rotation steps, each row followed by its count of steps:
The counts run from 0 to 724.
-52 -30 -21 -7 7 -3 11 -27 18 3 -2 -32 3 54 -9 -12 9 1 -14 25 -19 -22 37
 2 -13 -7 -42 -30 45 10 10 0 -8 -16 29 22 -24 -10 -2 44 -36 -1 12 29 -19
 2 -3 -2 31 -3 42 -9 2 -17 9 36 7 -26 18 11 -27 15 -2 3 -4 27 -1 -5 10 -> 594
-16 -1 22 35 19 6 4 0 -18 -35 -5 7 -19 -30 5 29 20 23 22 -2 -16 -7 -4 23
 -23 6 29 29 19 30 13 14 3 28 16 -25 -26 6 -2 9 17 35 -26 -32 37 -2 -59
 -18 -9 -23 -26 31 1 11 -9 19 6 9 5 7 9 -16 7 -11 -32 -1 -5 57 9 -> 665
-5 3 5 22 -3 -9 -4 60 -24 -14 -11 24 -8 -20 -32 36 -19 -13 -48 -25 -28
 -7 -19 1 29 21 35 19 -19 30 17 -5 -4 -6 14 -34 -5 9 20 -24 -11 -30 -9 1
 13 21 12 -35 32 25 -6 7 26 -5 -25 -23 27 22 -47 15 39 44 -6 -34 -23 -47
 -4 10 -22 -> 479
30 4 0 7 21 14 10 24 55 -14 -1 8 -4 -15 -6 -27 -10 -27 25 14 5 24 -18 12
 -16 -12 12 -7 -28 17 -9 17 22 5 5 2 47 -19 -8 -31 35 9 2 0 6 -30 24 -23
 -54 -3 -16 32 -32 -53 -1 -19 -11 -6 0 -11 25 -5 -23 -22 5 -34 9 -36 -12 -> 259
-18 -4 8 18 6 1 25 30 -26 -17 -51 22 -7 -34 5 40 33 27 -13 -9 8 -17 -57
 13 -10 34 10 14 8 -4 13 -14 14 -14 -23 -33 -15 44 -3 3 -2 -17 30 4 -16
 10 -21 -14 4 0 8 -6 34 32 -29 10 0 -6 -24 -58 -13 24 -15 35 -7 0 7 5 20 -> 513
48 -1 -11 4 -17 -5 -27 4 -23 14 -2 -26 -23 -33 -41 -8 -36 27 -20 -23 25
 -16 -11 1 -21 16 27 45 23 -25 -10 3 -14 6 -27 1 -14 14 11 21 -16 -8 -27
 -30 -18 4 2 11 -2 34 -2 -5 13 47 17 4 -9 0 -5 20 -47 -3 29 33 23 70 -19
 -11 3 -> 8
-15 23 41 -19 17 -22 -2 8 10 20 -29 17 20 -18 42 15 2 -8 21 3 18 -24 47
 3 8 -7 21 12 6 -7 -33 -18 -52 -18 -15 7 -25 26 11 -13 -4 -5 -1 -16 20
 11 38 20 6 9 -39 -7 -19 4 -24 0 30 8 -47 5 18 -14 28 1 -10 8 -34 -11 -9 -> 158
52 3 -16 10 -7 24 0 32 -5 1 8 31 11 -11 -48 -25 -12 -45 -7 -13 0 5 -13
 20 -41 -27 -7 -7 -28 23 6 3 24 -13 1 -18 12 -48 -30 -13 -3 -24 -33 1
 -14 -10 -26 -20 -36 15 -8 38 -6 -56 7 -4 -43 -15 -18 -23 15 -5 -7 4 14
 -17 14 2 -4 -> 268
-52 3 3 -18 -9 10 10 -37 -8 37 7 -5 21 38 28 -9 10 -7 -42 21 -11 13 23 1
 1 22 -34 -23 13 -21 1 -20 -19 -9 38 19 0 -1 -3 10 -7 -17 48 27 12 6 25
 20 22 20 53 -30 10 -8 -16 16 -8 24 20 -6 -6 43 -6 -35 -8 15 -15 -25 3 -> 64
31 1 -28 5 -5 11 8 35 -13 -32 -13 19 -12 -25 -3 30 -13 34 -24 -26 10 -1
 -22 17 -16 28 20 27 -2 -4 18 -44 7 1 14 -25 -21 48 0 -4 15 -10 18 14
 -51 34 14 -1 38 32 30 -27 22 17 -7 -31 -2 5 -14 7 19 47 15 31 3 -8 3 23
 -37 -> 332
-10 -8 24 -1 15 5 31 -30 39 3 0 16 16 12 34 -2 29 -7 39 36 12 20 6 6 1
 -20 -36 -31 0 23 -10 -11 -6 24 8 8 8 -5 3 4 48 34 -1 9 46 -8 29 -17 -16
 -39 -3 -1 -43 -58 -16 12 23 7 -15 -17 23 10 -3 -15 -5 -40 14 22 -13 -> 431
-69 18 12 17 -5 -17 33 -26 -27 28 -17 16 -8 13 23 5 40 -16 -22 12 3 -33
 27 -6 -23 20 -13 -11 26 -12 -24 -18 -5 -18 44 -7 -36 1 -19 26 -17 1 17
 7 21 11 -12 7 17 13 17 -7 6 -16 -8 46 2 13 -8 -20 18 21 3 -10 -6 -2 -13
 -8 -23 -> 287
51 -17 -8 -7 -12 0 -51 21 -10 3 4 -23 27 -2 1 8 -33 -24 28 -2 -9 -23 8
 -14 20 -43 -3 -11 -4 -1 -16 -16 -6 -24 -32 50 -20 -18 11 19 -46 -22 -21
 33 -27 23 43 1 15 24 -14 3 27 7 32 -9 -6 -16 -21 21 -38 -17 19 15 4 -6
 -38 3 18 -> 722
6 -34 -8 14 15 29 -18 52 -1 -31 -10 -28 2 -2 -12 7 -22 38 -31 -22 -32
 -17 -14 26 33 -15 51 2 28 25 25 -19 -16 40 15 -23 -20 5 54 13 -14 -21
 -2 -21 24 2 5 -8 17 -5 -6 6 6 5 -26 -21 8 -1 -8 8 4 -5 4 -21 8 2 10 60
 -1 -> 349
-17 6 47 -9 24 4 -12 -1 -17 9 3 15 -5 -35 44 32 12 2 54 5 11 11 25 7 5
 -24 14 31 -13 17 -12 2 -36 8 -14 -4 -3 31 25 -27 35 36 -15 -27 43 -7 20
 -1 -15 -16 -47 2 1 25 -10 4 29 7 -1 12 7 -22 36 -18 -54 -7 -22 -7 15 -> 166
35 16 -7 24 -9 -29 31 13 -3 26 -24 9 -9 -31 -39 0 -23 -1 -40 11 8 -44 3
 12 -20 13 14 28 6 -7 -25 -30 -10 -10 7 -34 -27 14 -8 25 -7 -13 -13 -3
 23 21 25 -2 8 33 3 11 -1 -20 -12 2 13 -2 -49 -13 25 16 14 6 -11 10 -9 1
 -53 -> 647
-31 -20 37 16 -1 15 -29 4 -37 -9 -5 -22 19 -23 14 18 0 -2 -19 -36 -24
 -11 -10 0 16 21 48 2 19 -8 22 8 11 11 -9 -21 -26 10 14 5 -23 -18 -5 -29
 58 -22 -27 -12 11 -12 -17 21 18 40 -6 -5 -16 24 8 -7 -51 -3 -4 -12 4 53
 -19 19 50 -> 530
-20 -10 -8 -14 -4 22 -8 -6 1 -13 1 -6 11 56 17 -1 -3 -25 15 -8 -18 21 15
 -7 -16 -31 -33 -25 4 16 15 30 20 -24 50 61 13 -23 -11 15 -33 -8 14 44
 -38 13 -5 -11 -16 -4 14 -9 6 -29 28 17 -38 -27 34 11 -31 2 -25 -9 1 -21
 -14 -4 36 -> 586
-42 2 13 3 27 19 18 21 24 9 -22 17 7 -11 25 16 9 -30 24 13 -2 -28 30 27
 -29 -11 52 2 19 36 -43 2 -19 -16 19 13 -10 27 6 -1 -19 -12 7 -28 36 18
 27 8 -27 -18 -45 22 -19 -36 -22 17 -2 -9 -13 0 23 -14 7 -22 -21 -21 -31
 1 14 -> 658
-4 -25 -33 -5 -5 9 20 -44 36 -5 6 -23 -17 39 -4 -31 -1 34 9 21 11 4 14 9
 -11 -13 -46 -17 11 -2 7 4 19 20 33 23 23 -18 -10 37 17 44 0 19 -51 -13
 -27 6 -10 -25 32 -11 -13 -7 20 9 -8 -15 44 -6 -3 -15 -6 11 11 -4 33 20
 -7 -> 590
-8 -23 17 -11 23 47 -20 -20 24 -14 1 -28 2 7 41 -12 6 9 37 6 -3 5 18 21
 -13 -17 5 -1 27 13 26 18 -11 20 22 28 22 -14 15 8 12 22 11 -24 33 -18
 -18 16 -28 -40 7 9 -34 -1 8 13 -28 5 40 5 -42 -30 14 -6 -7 49 -3 24 42 -> 39
40 -19 -7 -20 -13 25 -17 0 15 13 24 -31 35 12 -10 -19 -24 -30 32 17 -17
 -7 24 -5 25 -69 -17 -25 -12 15 -18 -12 -11 -14 0 22 -9 -56 19 14 -14
 -14 -36 18 19 3 29 0 -6 27 -2 19 -6 -31 13 -6 -2 -24 -7 5 -33 -19 -1
 -24 20 -14 0 32 -14 -> 583
-70 -7 3 15 -5 -7 25 -24 -5 21 31 8 7 31 -20 -21 -8 -7 -52 15 -32 -3 29
 -12 24 20 10 -14 5 10 -1 6 1 39 47 -10 0 -30 29 -2 -18 3 14 -2 50 -20
 -4 -12 7 -4 20 18 -2 0 -35 5 31 3 5 14 19 -14 -20 -61 -25 -4 -6 -14 -13 -> 615
-54 -8 -4 3 1 24 44 8 -40 12 -22 14 -53 1 8 -3 -6 22 -6 14 21 -30 15 32
 -15 3 22 24 33 8 -35 -43 13 -3 27 -6 -33 17 31 19 -52 -3 40 14 -12 6 -6
 15 -4 15 15 -16 18 28 -28 23 -10 -19 4 -48 14 -19 5 -12 -17 17 -12 7 -1 -> 510
38 -5 1 -13 14 12 -47 12 10 -11 22 -30 36 -15 6 11 -36 3 -20 -23 -22 13
 10 -2 47 -25 38 21 1 7 24 -4 -20 19 -11 -6 -6 1 38 -13 9 -18 -17 -19 36
 11 30 1 19 7 -17 9 -5 18 12 -44 -25 20 -2 46 -17 -12 26 -3 5 32 -7 22 6 -> 710
-4 5 15 -5 20 43 12 -1 27 -8 5 10 -20 3 5 -25 -12 -34 4 6 -2 31 -16 13
 -13 11 13 -18 -20 15 4 33 43 3 46 12 58 -20 -13 -16 15 17 31 -3 18 -1
 17 -9 -43 -14 -2 13 -20 -38 -11 6 -15 0 14 -23 26 3 -31 -61 -34 -38 -8
 -35 16 -> 258
-73 9 11 4 13 -32 22 -9 16 -10 -10 36 -30 11 -5 16 10 23 -6 26 19 11 -1
 -19 -1 37 -19 6 10 -2 24 11 -15 21 17 -5 -1 40 -8 -12 27 36 20 1 -29 2
 -9 -17 11 -12 9 -7 2 25 -14 20 39 17 -5 17 51 30 -8 -9 -42 -42 -4 0 -29 -> 472
-36 -1 12 -6 24 18 18 10 34 10 13 10 1 31 -3 -11 -22 -47 25 29 -7 -7 25
 9 1 -6 -4 -10 -2 25 -9 -4 -11 23 28 2 2 -25 21 10 -16 -2 5 5 50 -18 52
 -18 -17 -3 3 31 4 -31 -31 35 21 -20 -14 -1 7 -6 -11 -49 -37 -10 -39 -37
 8 -> 254
24 0 -11 33 -17 19 7 19 -17 -22 0 14 -25 -9 -64 -1 15 -27 2 -25 -16 -6
 -21 9 -52 17 -36 16 -13 13 25 12 26 1 23 -31 -4 -45 -33 13 6 1 -48 1 -9
 -15 -52 -38 -40 -16 5 39 12 -19 14 5 -15 -19 -7 -7 -4 7 -23 1 9 -10 20
 27 -13 -> 269
4 27 -9 -40 -5 32 -11 28 -42 -9 19 17 -23 2 0 -2 -36 -27 20 -21 10 0 21
 0 -2 -8 34 25 -24 11 -15 -4 7 -21 -16 21 27 -29 11 -40 -36 -5 6 4 -65
 -4 4 24 -31 23 -24 -10 -12 39 27 -16 -14 -22 9 -1 15 -67 -1 19 7 -24
 -35 -7 29 -> 2
-30 -19 -6 -8 -20 11 11 -21 -13 28 9 -14 -17 17 7 -18 -15 35 -36 1 16
 -19 21 2 10 12 1 -9 34 -22 -6 -16 9 7 3 9 -16 0 21 19 -43 -2 44 2 -23
 -6 -9 36 7 18 30 -24 16 39 -6 21 -20 -20 25 -21 -35 -13 9 -6 -2 53 -16
 -28 17 -> 371
8 17 8 -31 -20 -32 4 -21 -16 24 -17 3 14 -20 52 -2 19 18 21 20 29 -9 17
 -3 24 -22 8 -13 28 -20 -61 -44 -27 -15 -32 5 -36 8 22 0 11 22 -1 17 4 7
 10 18 17 5 -20 -29 -1 13 -10 -8 20 -5 -16 -17 -2 -41 24 37 22 6 7 43
 -23 -> 688
5 15 -27 -16 -16 9 21 -49 -2 28 0 -17 -12 24 6 -25 -8 -12 7 15 -3 -30 47
 10 -26 -16 17 -29 39 9 -65 7 21 -16 47 32 8 -33 -19 23 -42 12 0 12 13
 22 -4 18 -23 -4 -5 11 -25 -43 28 9 -22 -29 12 -10 21 -39 -10 -14 25 11
 -6 -7 -10 -> 275
44 -19 -11 3 -15 13 -30 15 -3 -15 1 -37 32 19 -37 2 1 -32 -16 -10 -33
 -14 5 -3 19 -24 -30 -23 15 15 13 -17 15 1 2 9 -7 -50 14 19 -31 -32 -37
 16 7 14 -4 -21 10 7 16 22 8 -40 16 -22 -6 -16 -16 14 -43 23 -17 10 29
 -4 13 40 -2 -> 584
24 -2 -14 55 -12 -16 35 -27 20 -14 -26 4 -42 12 -46 7 5 26 8 28 -9 -23
 -33 -24 -24 38 -38 17 -4 6 -1 7 24 12 10 5 2 7 -27 42 13 17 -27 31 -22
 2 -2 -34 11 -5 41 2 32 3 23 25 37 -29 3 12 11 30 -14 27 1 -24 2 8 -23 -> 101
-47 -4 -1 -15 3 -24 30 26 23 12 8 40 22 19 3 -4 8 -36 -16 27 15 -3 -2 -5
 19 -5 -38 -47 -4 14 13 -16 -4 -15 -17 -20 22 9 17 -17 15 -19 21 21 -25
 -24 13 7 2 -2 3 9 -32 -45 -29 -8 11 3 -14 -19 41 11 -29 13 1 -52 11 -18
 -21 -> 608
-11 -16 -13 -28 -9 32 19 -10 -6 -16 0 12 -22 13 38 5 18 41 24 19 43 15
 -4 25 -6 -13 -30 -16 -8 -5 0 -43 13 -3 -2 19 -3 29 18 -14 9 27 42 27
 -66 4 0 32 -3 -4 33 -50 -18 30 -11 5 -15 1 19 -33 3 -8 9 23 -10 1 16 21
 1 -> 195
